Which row each row swaps with, under one turn or mirror:
q839: [ 11  -4  14   2 -18   2  -4  -4   5  11  11 -16  -3 -17 -18  24  12 -40
 -25   6   7  12   8]
q18: [ 11 -10 -11  -2 -17   0 -24  -2  -5  27  17 -27 -22  -2  -5  24  11 -30
 -27  -4  -6   8  -4]
q358: [ -2   5 -26  -7 -13   1 -28  -7  -6  36  16 -17 -10   8   4  14  24 -20
 -23   4  -8   2 -17]
q956: [ 12 -21 -29  11 -14  17  -7 -15  14  -2 -18 -13 -20 -26   9  16  13  14
   9  17 -20  30  14]
q168: [  6 -26 -27  -9  24  15 -13  11  -3 -27  14 -21 -14  16   3 -15  -4  17
  11 -10 -16  25 -13]
q70: [-14  -6   1   1   7 -21  12  12   1  26  14 -32  -3  19 -17 -16 -10 -24
  10  -8 -20  -2   9]
q257: [-11  -2  12   9  12   8 -10 -18   1  18 -17   3  18   5  17   8  20  51
  -5   4  -5  -3 -11]
q908: [ 17 -26 -23   6  -4  22  -1 -23  10  -1   4  -8 -29 -26  14  18  16  18
  16  10 -10  35  11]
q307: [ 15 -14  -3  -6   8  -6  14  -4   0 -21   6 -15 -11  -1 -13 -25 -30 -21
  31 -10 -13  21  19]
q249: [ -6 -12   9  14  16   7 -12 -16   0  16 -15   2   9  12  13  19   4  53
  -2   0  -8  -4 -11]
q932: [-14   1   5   3  -3 -24  11  11   1  22   6 -28  -5  18 -11 -19 -11 -24
   5  -2 -21  -2  12]
q151: [  2  23  21  -9  -8 -20   1 -25 -22  25   3  11  14  -2 -11  16  -1  -7
 -10  -3   9  -3  -8]
q890: [ 18  -6  -5   7   7  -9 -17  -4 -14  -8  14 -25 -27   4 -18   2 -29 -11
  19 -19 -11   5  22]
q743: [  7 -14  30  -4  -6   0  28  -4  16   3   3   2  18 -23 -15   0  21 -10
 -16   7   9  15  -3]
q86: [ -9 -11   9  12  12   5 -10 -24  -6  13 -22  12   9   0  22   6  14  48
  -5   2  -6   6 -15]
q505: [  5   2  18  -8   9  -8  12 -26 -13  32  18   6   3 -13 -11  22  11  -4
   3  17  20  26 -14]
q417: [  4 -37 -26  -1  21  12 -11  15  -3 -15  15 -20 -10   9  -5 -28  -2  12
  13   5 -11  30 -11]
q89: [ -3 -21  22   4   0   2  34  -4   4  -2   1  14  22 -23  -5  12  20  -2
 -12  16   7  17 -12]
q315: [  7  33  15  -6  -2  -7 -24 -35 -17   6 -15  14  14   5   5   6  -8   7
 -21  -8   3  10 -12]
q689: [  9  12  21 -12   8 -18  13 -26 -14  29  14  11   6 -11 -11  14  -2  -2
   1   6  18  24 -12]
q970: [ 10 -10 -20  17 -26  13 -10 -16  16  -8 -34 -16  -9 -14  14  15   8   4
   3   1 -24  12  23]
q106: [-24  -2 -35 -20  -3 -13   1 -17   3  18 -18   5  -3   4  18 -18  19   6
  13  18 -13  17 -21]
q357: [  1 -25  -5  -3  22 -10   5  25  10   3  30 -25 -10   9 -20 -26   5 -14
   9  -2 -11  19   0]
q578: [ 13  -8 -35 -11   7  26 -30  -8  -1 -33  -1  -8  -3   1  16 -16   3  13
  -4 -12 -13  18 -15]
q910: [ -3 -31 -16  -6  21   2  15  23   4 -11  29 -17 -13  11 -16 -20  -6  -8
  12   2 -12  17  -8]
q202: [-10  -9  -2  -1  10 -18   4  14  -3  22  19 -33  -9  24 -15 -22  -4 -27
   8  -8 -16  -3   7]
q744: [ -4 -26  20   1   4   2  14 -18   4   1 -20  17  23 -18   4  -2  18  19
 -11  14  10  20 -16]
q343: [  3  20  25 -12   4 -13  13 -31 -18  28  11   7  10  -9 -16  14   6  -8
  -4   6  15  13  -9]
q848: [ 14  -2  17   5 -21   3   7  -2   1   9   8  -8  -1 -19 -18  19  15 -38
 -19   1   7  11   5]
q692: [-20   6 -34 -11 -12  -8 -17  -9  -1  33  -1  -8 -10  15  14  -5  20   7
  -2   5 -19   7 -27]
q879: [ 19 -10   0  -2  12  -9   4  -3  -9 -14  12 -10 -18  -2 -14 -15 -30 -16
  29 -12  -8  25  20]
q865: [ 14 -29 -25  13 -10  17   1 -23  11  -7   3 -18 -18 -26   7  26  22  10
  26  11 -15  24  -2]
q101: [  3  30   1  -7   3  -2 -22 -39 -12   1 -13  18  15   1   9   9   5  12
  -8  -7   1  -6 -12]
q720: [ 21  -7  -2   0  13  -7   0  -3  -3 -17   8 -27 -21   4 -21  -8 -26 -20
  26 -10  -7  16  24]
q450: [ 17  14 -18 -14  -8   8 -22 -29 -13 -18 -14  16  14  -7  13  -7   4   8
 -22 -13  -1   1 -25]
q973: [ 16 -10 -35  -6   7  17 -34  -3  -5 -35  -5 -13 -11   2  10 -14   0  10
   0 -15 -15   8 -14]
q835: [ -5  -9  21   4   8   5  15 -17   5  -3 -21  14  24  -7  10   7  20  32
 -16   7   5  18 -17]
q75: [-11   1 -32 -19   4 -20  19 -21   7   9 -10  14   3   8  22 -23   9  11
  21  13 -16  19 -22]
q8: [-12   6   9   1  -7 -23  14   1   3  25  -5 -16  -3  20  -8 -22 -12 -24
   4  -8 -21 -12  15]
q316: [  7  -5 -22 -13   4 -17  27  -7   5 -16  -7  -5   1   1  -6 -34 -17 -17
  33   5  -9  16   4]
q751: [  2 -32 -20  -7  31   6  -3  13  13 -17  18 -30 -16  13   0 -17   1  12
  12  -2 -19  16 -18]
q420: [ 22 -10 -36  -8   6  22 -27  -4 -10 -32  -6  -7  -6   3  11 -12   5  16
   1 -16 -18  11 -19]
q755: [ 10  -5 -29   0   5  17 -33  -5 -13 -39  -8   0   0   1  11 -14   4  13
  -9 -16 -13   8 -19]
q216: [ 17   6 -13  10  19  13 -34 -16 -10  -6   2 -20 -21  17   0   5 -20  23
  16 -15 -22   0  14]
q662: [-14   1 -28 -13  -7 -14  18 -18   0   7 -10   7  -1   8  14 -21  17  12
  31  15 -16   8 -33]
q112: [ -8   0  11   6 -10 -25  11   9   1  30  -3 -18   7  14  -7 -18  -9 -24
   0  -5 -28  -9  22]
q791: [ 12   4  -1  10  15   2 -37 -13  -9  -6   3 -25 -16  21  -1   6 -26  14
   9 -18 -17  17  20]
q919: [ -1 -10   4   9  16  10  -4 -18   0  19 -21   8   9   8  21  12  20  48
   1   1  -6  -4 -14]
q521: [  2  -5  -2  20 -21  -4  -5  -3  12   6 -29 -18  -2  -4  12  -4  -3 -13
  -5  -4 -36 -13  26]
q682: [ 19  -5   2   4 -17  -5 -17  -1  -3  18  16 -13 -15 -12 -14  23  11 -41
 -26  -4  -3   9   0]
q933: [ 16   1   2   7 -14   4 -15  -7  -5  18  18 -19  -6 -13 -16  31  14 -37
 -21  -5   2  14   9]
q706: [  7  -9  -5  19  24   9 -30  -9  -3  13  -7 -16 -10  19  16   6  -4  41
  19 -10 -16  -2  14]
q967: [  6 -16   8  -1   7  10  12 -26  -7  28  20  -5 -14 -28  -7  22  19   1
  11  18  17  31  -4]
q888: [ -2 -10  24  -1   3   8  23  -6   7 -10  -9  10  22 -19  10   1  29  16
 -16  16   2  14 -19]
q860: [ 15  -3  24   0 -19   2  10  -4   4   9   1 -12  10 -19 -20  19  12 -34
 -25   1   2   4   7]
q567: [ -7  -5   6  15  20   7  -6 -23   7  18 -20  -1   8   8  25   6  16  48
  -5   7  -4   7 -15]
q408: [ -7   6   4  12 -20 -25   9   5   1  16 -20 -17  11   8   7 -15  -4 -16
  -3  -7 -28 -12  26]
q653: [ 19 -17 -35   0   6  16 -34  -1  -5 -34  -3  -5  -5   7  12 -13  -8  23
   3 -12 -15  17 -14]

q151 is swapped with q890
q450 is swapped with q706
q835 is swapped with q168
q106 is swapped with q956
q408 is swapped with q18
q720 is swapped with q343
q249 is swapped with q755
q967 is swapped with q316
q202 is swapped with q860

Which row each row swaps with, under one turn or mirror:
q894: [ 21   0  11  11   0  19  -6 -20   6 -21   8 -20 -30  26   1   8   4 -18]
q345: [ -6  15  -8  16  -3   7 -29  16  -9  -4  25 -16 -19  29 -11  -4  -8  -5]
q863: [ -7  18 -28   9  -1 -17   1  -1  -9 -18  12 -25  24   9   7  16 -13   6]
q514: [-30   2   3 -26  -2 -17   9   3 -11  12  -1 -24 -12  -2   2 -13   5 -24]
q650: [ -6 -37  -7  -6  13 -13   2  12   3  14  22  20 -27  -2  -1  12 -21  -6]
q955: [  0 -24 -10 -10 -15  -9 -11  16  -4  14   9 -19 -22 -24 -21 -20   2   8]
q703: [  7   3  -7  -3   5  -1   4  -9   8 -13   7  19   9  10 -33  24 -12 -36]
q118: [ 15  30 -12   8 -11  13   9   6  -4 -12  -9   6  18  -5   5  24  20  11]
q159: [-13  -1  -3  -2  -9   2   2   8  -6  14 -18  -3  11 -15 -23  30  11  26]
q652: [ -9 -22  13  -5  18  18   2  19  12 -16  20  -7  12  17  21  15   5 -20]
q952: [  0   4 -28  25   5 -19  -7  -8  16 -12  -1  20  -4  35 -16   0  -3  13]
q468: [-23 -16  -2  -4  -2  39   5 -11  20 -22   8   3   1  -7 -10  27  -7   1]
q895: [  7  21 -12   0 -13  13   0  -9  -7 -13 -11  -3  35   2  -8   6  21   7]
q97: [  1  -9  -7 -14 -13  -1  28  -2  32  -9  24  -7   0  -9  31  13 -10 -18]
q442: [ -4   2  -5  20  -5 -33   0 -20   3  19 -28   6  -2  -9  19  13   9 -13]
q816: [-11 -32  -3   1   5 -35  12   8   4  23  -2  12 -29  -7   7 -10  -9  -1]
q982: [-21 -25  -2  -9  -7  27  15 -14  25  -5   7  -7  -8 -28  -9  14  -7   1]
q974: [ 36  -2  -7  -2 -18  12 -10  21  -5  -6  15  18   1   4 -22   6  22 -13]
q858: [ -3 -23 -10 -16 -16  -2  -5   8  11  12  -4 -20  -8 -32 -14 -23   2  12]
q876: [  2 -10   7  23  24 -19  -8 -16 -18  -5   5 -24 -17  11  16 -19   7  10]
q766: [-12   9 -15 -28   6  13  18  13  -8   0  21  -1 -21  21  13  -9  11  13]
q497: [ 22 -19  10 -28 -17  14 -10 -27   2 -20  -4  -4  -5 -14   3   9  15  -5]
q478: [-15 -17  19   1   2   8 -23   2   2 -29  -5   8 -11  12  15  28 -19 -11]
q603: [ -1  21  12  21  -3   9  -2  24  -9   4   6  -7   0  37 -10   2  -5 -15]
q586: [ 16   1 -10   8   7 -17 -21   6 -34 -13   7  16  -1  32   3   0  10  -9]
q33: [-10 -16  -9 -19  -7   9  -7 -15  22 -13   7 -19 -18 -34   8   3 -14  17]
q347: [ -5 -35  -2  -3   2 -22   8   9  14  22   9  21 -31  -9   5  -6 -13  -6]
q687: [ -6   4  -3  33  -2   9   3  -5   1   2 -21 -33 -12 -12  25   2   9   9]
q796: [  2 -11 -19  17  21 -28   3 -19  15  14  -4 -16  26  -6   1  -4   1  -9]
q527: [-11  15   2  18  -6 -10   2  -2  28  35  -8 -15 -18  14 -10   6  -1  12]
q850: [-23 -28 -13  12  -3 -27  12  -6   6  20   0  17 -18 -10  11 -12 -14 -10]
q975: [ -5  15  -9  -1 -12   2   9 -27  -1   3 -23 -14  22  -9   6 -16  21   6]
q6: [  1  -6  -3   9  -2  -2 -15   4 -23 -25   9  28   4  33  11   2  -4 -18]
q711: [  8 -10  16  18  14   2   2   3  36   9  18  29  -6  19   7  14   1   4]
q666: [  0   5 -33 -21   8 -14 -34   7  24   5   4 -14  -7 -10  -1  12  17   3]
q808: [ 16  -7  -4   6   5 -15 -19   5 -19 -21  11  28  -1  36   3   9   7 -14]
q17: [  7   0   1  17  -7  24 -27 -11  41 -12   0   3   1   7  14  21  -7   5]
q44: [ -9 -21   1   3  -2  -1  23   7   9 -17   2  -1 -41  15  25 -20   8  -2]
q691: [ 23   2 -32  -4  14  -2  22 -21  10  -5  11  14  -8   5 -22  -7 -18  11]
q294: [ 24   2  -8  -3   3 -28  -9   2 -30   5   1  16   4  24  12  -8   7 -10]
q959: [-20 -28  -5 -16  -8  21  11 -10  25  -7   6 -14  -7 -33  -3   5  -2   5]
q923: [ 25  -2 -13   1 -14  26  -8  16  -6 -18   7   9  11   0 -21  17  27  -8]
q120: [ 31   0   0  -7  13   8  16  31   4 -19 -19 -10 -10 -16   1  10  -4 -10]
q947: [  0  23  -8  -2 -12  11  -2 -16 -14  -9 -15 -10  32   7  -3  -1  22   6]
q786: [  2 -13  -8  12  -3  -9  -1 -25  27  19  21 -15 -31  -3  -5 -13  -6 -29]
q783: [ 22   1  -2  20 -13  -4  19  -2  23  18   9   1 -30  -7  -2 -19  -5 -26]

q766 is swapped with q691
q6 is swapped with q850
q783 is swapped with q345
q666 is swapped with q120
q347 is swapped with q586
q603 is swapped with q786

Which row each row swaps with, under one turn or mirror:
q381: [-23  28 -16  -3  21  35 -17  33  11   6 -36  26  33  11 -12  20]
q577: [ 10  -1 -39   3  39  25  23  47 -29   8 -12  22  -4  19  14  23]
q460: [-10  25 -34   9   6   8   7  42   3  -4 -16 -12  -9 -16  38  17]
q957: [ -8  12 -26  -7  19  14  41  55  -8  13 -14  19  14   3   7 -24]
q864: [-12   1  -7 -30   7  10 -27  21  -6   3  -7  22 -17  16  -7   6]
q244: [ -8  32  -4  -2  11   2   7  33  26  -8 -17  -2   1  11  27  34]
q976: [ -1  -9 -38 -13  22  10 -23  26   4 -21 -14  29  26  -6   9  28]
q472: [-27  31 -13  -3  19  35 -21  33   8   7 -43  25  25  12 -18  20]
q429: [ 15   3 -12 -29  24  11  -2  14  -6 -14 -19  33  13   3   6  39]
q194: [  6  10 -11 -11  -4  28   2  14 -14   6 -25  21  16  14 -28  42]
q227: [ -9 -10 -47  11  16  14 -27  40  13  -8  -5   5  10  17  -5   7]
q438: [ 26  -1   2  18   1  38   3  22  -1  14 -22  30   3  15  -4  -2]
q352: [  2   4   0 -42   2  14 -19  34   4  -7 -17  10  -6  18  -9  -5]
q243: [  7 -10 -43  11   0  26  22  35 -20 -21 -17  -4   8   9  12  20]
q617: [  3  28 -41   5   3  28   7  16  -4  16 -25  45  15 -14 -23  -7]
q148: [ 22  46 -12  -4  10   8   5  36 -21  16 -33  11 -30  -5   2  12]
q560: [ -1  46   1  -4   8  32 -17  32   1  14 -34  17 -18   4   1  30]
q313: [-14  12 -31  -3   8  17  23  21 -17  15   1  20  -2  11  21 -20]
q103: [ -7  27 -13   1  11  -4   7  36  25 -12 -15  -5  -5  23  29  26]
q71: [-10  13 -35  14   0  30   2  40 -14  17 -16   8   9   5 -45  18]
q54: [ -3  34  -1   6  11   6   2  37  38 -11 -15   3  17  13  11  17]
q965: [ -4   6 -48   9  24  19  -7  51 -21  -4 -34  -1  15 -26   1  -5]
q466: [ 12  -7 -39   2  16  26  25  41 -31 -14 -15   2  -5  18  21  17]
q734: [-10   9 -23  -5  12  15  39  33 -15  24  -8  10   8  10  20 -19]
q200: [  0  36 -14  16   5   9  -8  30  34 -18 -28  10  25   8  -5  12]
q386: [  2  -3 -34  17  -8  29 -10  19   7 -26 -27   4  27  -2  -4   0]
q441: [  4  15 -48  11  33  40   2  40 -25  20 -20  40  10   9  -4  11]
q338: [  1   6 -45  12  23  17 -15  43 -16   0 -38  -5  20 -25   6 -11]
q213: [ 15  43 -17  -6  18  10  10  36 -17  17 -33   5 -36  -8   3  11]
q641: [ 12   9  -4 -21   6  15   5  13 -13   5 -21  28  11   8 -13  45]
q544: [ 13  34 -32  25  13   8   0  58  -8   7 -33   2 -10 -12 -23   4]
q384: [ 24  33 -18  13  15  14   2  57 -14  10 -32   3 -23 -15 -11   0]
q57: [-28  31 -19  -6  24  35 -12  38  10   3 -35  23  29  10 -19  17]
q63: [ -9   8 -53  14  19  12  -7  44 -19  -2 -31  -8  20 -24  10  -3]
q419: [ 23  41 -12   5  15  12   4  44 -20  13 -34   5 -36  -9   8  15]
q684: [  0   2   1 -42   9  12 -23  28  -6  -4 -16   7  -8  17 -10   0]
q416: [ -6  30 -11  -7  16   2   7  26  27  -6 -17  -3  -1  15  31  26]
q328: [ -2  13 -21  -9   8  13  35  40  -9  31  -4   8   8  11  14 -19]
q99: [ 10   4   3 -33  16  11 -28  37  -1  -3 -20   6  14  17 -13  -1]
q660: [ -2   1 -29  -8   5  12  14  43   1 -22  19   3  -3  -8 -18  18]

q441 is swapped with q976
q200 is swapped with q544
q429 is swapped with q577
q54 is swapped with q384
q660 is swapped with q438

